Each path below is one point turned by a fixed rotation once a step. After each direction that follows a path, write how fast that rotation turns it, in degrees a step (0 if it stays still).
Each turn is a multiple of 5 degrees from 10 to 175, or 0.
Each row of a path follows its step; steps can be skipped.

step 0: [ -1  -2  33  13 -10  19 -29 -28 -19  25 -25  13   3  15  13 -16  10 -19
  10  16  33  10  -9 -30 -29 -10  26  -5  13 -10 -15  14   5   6 -19  -9
 -19   7   9]
step 2: [ 19  25  -9   8 -19  30 -22 -18   6 -31   1 -42   2  23  -6  -5 -22   5
 -20   2 -11   3  11  -4   5  -5  34 -10   4  24  -2  18 -22 -10  22  22
  15 -12  13]
step 4: [ -6 -28  -6  25  22  17  11   7   1  -5   3  17   4 -11   0  13 -13   5
   9  37   0  18  12 -24  13   4  -3  21 -38  15 -10   3  34   5  14  33
  19 -26  -6]
step 5: [ 13  27   2 -27 -19  -2 -36  15 -19  -2   1  11  -9  21 -12 -12 -30 -10
 -18   7  -8   2   3   2   7 -18 -14 -24  -3 -30 -25  25  -7 -12   6 -10
  26 -11 -36]
step 6: [  7 -18  32 -19 -11  -3  -6  -8   5   1   9  12  28  11   6   9  30   2
 -10  24  -4 -11 -20 -41 -37  33  14   3  17  -8  -4  -6  15 -22  -1  -6
   3   1  32]
step 7: [  3 -14  34  -4  12   6  -9 -24  13  17 -25 -27 -15  -7   8  -9  -7   9
 -22  -1  16   4  20  21   8  -3 -18  34 -23   3  18  40  33  -6   9  18
 -11  -1 -16]
step 8: [ 22  25 -31  -4 -25  34 -10  14 -11 -21 -11 -13   4  16 -33 -11  12   0
  -8  16  -2 -11 -14  18  24  36  28 -17   2   3  -8  -4  16  -4  21 -12
 -11  -2 -17]
step 9: [ 21 -24   7 -22 -13 -23   0  -4  -2  40   7 -19  17   2  40   6  -7 -28
  11  20 -19  16  22  12 -12  -6  18 -26   6  18 -13 -20   7 -13   5  25
   3  -7  28]
step 12: [ 33 -35  23 -16   4  -9   1 -19   0  11  17 -12   4  19 -17  -3   9   5
 -21  17  -9 -28   9  -3  -6   0 -12 -16  -2 -39   2  -6 -14   9  26  -5
  10  -4  45]
Directions:
[ 11   0  -8  -1  -7  -1  -5   3  -5  -1   5  -2   2   7   0   2   0   7
   6  -4  -3  -8  -1   3  -9  -1   6   1 -12   6   5   1 -10  -3   6  -8
   7  -5 -13] -> 115
[ -2   2  -7  -7  -4   6  11  -9   0   1  -3 -10  -4   8   5   0   1  15
  -4  -5   5   1   7   0   6   0   6  -5  -2   3   4  -5   5 -11  -4  -1
  -8   3   2] -> 60
[  0  -6   3   6  12   1 -13   2   3   4   4   0  -6 -10   7  -1   6   6
  -2   2  -4   5   2  -5   4   5   7   0 -12  -2   4  -4  -1  -1  -6  -1
  -4  13  -8] -> 115
[  9  -4  -3   9   0   6   0  -6  10  -6   2   8  -2  11  -3   4   1   4
  -3   4   2   3   7 -11   1  11   2  -1   5   1  -2  -3  -3  14   2  -5
  -7  -6   1] -> 175
[  6  -4   7   6   2  -1  14   5 -11   1  -6  -8   9  -2  11   6  -2   3
  -2  -2  -4   3   1  -2  -9   4   7   4   1 -10  -6   8  -3   5  -4  -4
  -4   2   1] -> 115
[  2  -8 -18   0  -6  -3   1   1   1   0  -6   6   7 -10   5  -2  -5   6
   3  -1  -1   7   5  -3   1  -3  -4  -2   4   3 -13  -5  -3   1   5  10
   4   7  -5] -> 60

step 2: [-23  35 -12  23   5   3  -8  13 -15  -3  -8  -8 -11   4  -5 -10 -18  -7
  14   0  33 -59  -3  23  12  -4   0   0   0  -6  -6  11  -7  26  24  34
   7  -4   4]
step 3: [ 39  17  10  43  -7  11  -6 -12  18  29  13  -1  23   4  -7   0 -10 -11
  -3 -29 -13  20  -6   8 -22  12  23   0 -19   7  10   0  18  20  13 -17
  14  18  21]
step 4: [-13   0 -42   4  30  -9   5  23  24  -2  10  17  14  22  24  34  -3 -15
   2   2  -7  -5 -27 -14 -12  15 -21  24  20  25   0   1 -18 -27  -7  -1
 -14   5  -1]
step 5: [ -9  13  21  -5   1  -5  13   5   4  34   9  20   6  -5  16 -38  35  10
  15   4  24 -12   4  28  23 -10  -5  17   6  -8  -7 -19  -6   6  10  24
  11  38 -14]
step 6: [ 32 -23 -15   3 -10  -2 -43  14  -6  43  16 -12 -15   7   2  -6  -7  -2
  -5  -5 -10  -1  32 -18  18  13  27  -6 -13  25  33 -14   4  -8   2  -1
  -7 -12   8]
step 8: [-16  11  -8  11 -32 -15  10  -9  -1  20   5   1   3  24 -24   3   4  -8
  14 -44  11   9  -7  10  22 -22 -24 -14  16 -18   4 -10  -1  29  14  36
  18   3  17]
step 9: [ 28  -9 -27   4  29  -6 -28 -10  -4   3   6 -12  10  24  17 -18 -14   4
 -14  16  -5  22 -19  -1   9  30   7  12  -1 -16  22   5  31   7  18  -8
 -11  20  40]
step 14: [  6  -6  23  25  -6 -54   4 -10  -7   6 -13  -5  -1  37 -13 -21   4  16
 -27   4 -16   2  -9 -14  -2 -11  -8 -27 -15  -9 -25 -18   5   7   2  18
  29  14  14]
step 16: [-23  37   8  30   5  -1   4 -30  15   4   7  27 -13 -21  38 -11  10  -3
   0 -20 -18 -13   6  -5  -1   2   9   3   8  -6 -15  30   3  38 -14 -20
 -15  10  -8]
Directions:
[  6  -5   5  10  -8 -11   1  -7   1   0   2   2  -1  -8   5   7 -10  -5
   0  -2  -1   6   7  -4   1  -2  10   0   7  -5   1 -12   5   6  -4   8
  -6   7  -3] -> 135
[ 10   0   2   7   5  -3   6   2  10  -1  -5   3   4   0 -13   5  -9   6
  -2   2  -8  -6  -6  -3  -2  -3   5  -5  -6   4   6  -4  -1  -5  -2  -2
  13  -6 -10] -> 100
[  7   6   5  -9  -2  -5   1 -10  -3  -5  -4  -2   2  -3   2   9   1  11
   1   3  -8  -2   4 -10  12  -8  -5  -3   1  -4  -4  10   7  -5   0   1
   0   0   9] -> 20
[  2   2  -5   5   3   9  13  -3 -12   4   8   9  -4 -11  -2   5   1   4
   8  -1   3  -5   0  13   4   3  -1   1   2  -9  -7  -2   0  -1  -4   2
   7  -5   0] -> 135
